In the data rows, 50 means zero.
Here are some points:
tensor([25, 53, 33, 38, 27, 53, 57, 43, 61, 37, 46, 49, 58, 47, 59, 21])
tensor([65, 45, 45, 51, 52, 49, 44, 67, 46, 53, 47, 42, 51, 61, 44, 54])
tensor([34, 23, 35, 34, 11, 73, 65, 48, 68, 31, 22, 88, 57, 26, 62, 0])
tensor([51, 53, 45, 49, 54, 50, 49, 56, 50, 59, 63, 49, 46, 52, 50, 50])
tensor([53, 58, 63, 52, 55, 50, 52, 23, 54, 43, 47, 47, 43, 53, 58, 57])
tensor([32, 53, 44, 43, 39, 57, 52, 38, 61, 45, 55, 50, 50, 49, 50, 50])
tensor([54, 58, 65, 52, 53, 48, 53, 23, 56, 41, 47, 48, 45, 50, 61, 55])
tensor([70, 37, 45, 57, 47, 51, 38, 81, 39, 55, 37, 28, 62, 71, 50, 58])
tensor([37, 51, 41, 45, 41, 58, 54, 40, 63, 43, 58, 47, 56, 42, 52, 32])
tensor([49, 58, 53, 42, 59, 45, 44, 40, 54, 60, 65, 54, 42, 51, 46, 55])
tensor([53, 45, 64, 47, 48, 57, 49, 27, 66, 40, 45, 54, 57, 24, 66, 32])
tensor([52, 53, 46, 49, 53, 48, 50, 56, 50, 59, 59, 49, 47, 49, 42, 56])
Then 16 other points, each followed by its number:
tensor([50, 55, 48, 50, 55, 52, 49, 53, 49, 57, 62, 47, 47, 50, 42, 50]) 0
tensor([64, 27, 39, 71, 38, 44, 49, 99, 37, 34, 16, 56, 55, 43, 50, 67]) 1
tensor([71, 33, 45, 71, 42, 52, 42, 94, 27, 40, 15, 29, 65, 64, 54, 69]) 2
tensor([61, 47, 45, 61, 49, 51, 43, 72, 45, 43, 45, 42, 56, 58, 44, 60]) 3
tensor([50, 56, 48, 43, 55, 52, 48, 44, 55, 59, 70, 51, 50, 49, 50, 50]) 4
tensor([46, 61, 52, 46, 60, 52, 46, 38, 52, 62, 66, 44, 41, 47, 46, 52]) 5
tensor([45, 65, 55, 52, 67, 41, 52, 28, 34, 54, 56, 48, 38, 61, 49, 65]) 6
tensor([56, 49, 43, 57, 48, 52, 49, 67, 56, 51, 55, 49, 49, 51, 43, 48]) 7
tensor([51, 56, 46, 48, 55, 51, 48, 51, 52, 58, 66, 49, 45, 52, 42, 52]) 8
tensor([51, 53, 47, 53, 53, 47, 49, 58, 48, 54, 56, 47, 48, 48, 43, 55]) 9
tensor([52, 54, 47, 52, 54, 49, 50, 57, 50, 56, 60, 48, 48, 48, 42, 56]) 10
tensor([43, 60, 61, 46, 65, 34, 44, 31, 51, 63, 58, 61, 40, 75, 46, 69]) 11
tensor([68, 25, 51, 69, 47, 45, 47, 99, 28, 56, 17, 30, 71, 70, 60, 66]) 12
tensor([46, 63, 55, 46, 64, 49, 47, 32, 45, 60, 62, 47, 41, 56, 45, 61]) 13
tensor([53, 54, 46, 50, 53, 50, 50, 56, 50, 57, 60, 49, 46, 49, 42, 55]) 14
tensor([41, 56, 41, 47, 46, 52, 52, 39, 54, 55, 66, 44, 48, 57, 50, 50]) 15
Which three of these numbered points are nearest to each point below by angle, seen from the average point of the first points? Their numbers follow each, nearest first.
tensor([42, 59, 52, 42, 60, 47, 35, 31, 52, 61, 54, 52, 42, 66, 52, 58]) > 11 13 6
tensor([47, 61, 51, 47, 58, 51, 47, 43, 51, 58, 66, 46, 44, 46, 45, 55]) > 5 13 8
tensor([51, 48, 62, 45, 47, 59, 51, 29, 66, 42, 50, 54, 56, 26, 64, 33]) > 5 4 13
tensor([49, 67, 56, 56, 64, 41, 57, 21, 34, 48, 50, 47, 37, 66, 56, 64]) > 6 13 11
tensor([48, 50, 41, 56, 57, 52, 50, 71, 34, 44, 39, 54, 52, 49, 52, 65]) > 3 1 2
tensor([37, 52, 39, 45, 40, 58, 54, 41, 63, 46, 57, 48, 55, 48, 52, 31]) > 15 4 5
tensor([51, 58, 55, 44, 62, 39, 46, 41, 51, 60, 60, 56, 40, 55, 44, 60]) > 11 13 6
tensor([56, 33, 55, 50, 60, 38, 62, 75, 32, 50, 50, 50, 50, 49, 50, 50]) > 12 1 9
tensor([48, 46, 49, 52, 57, 38, 57, 67, 38, 57, 40, 57, 44, 50, 44, 71]) > 9 10 14
tensor([46, 61, 52, 49, 61, 49, 48, 40, 45, 58, 64, 48, 43, 53, 44, 59]) > 13 5 6
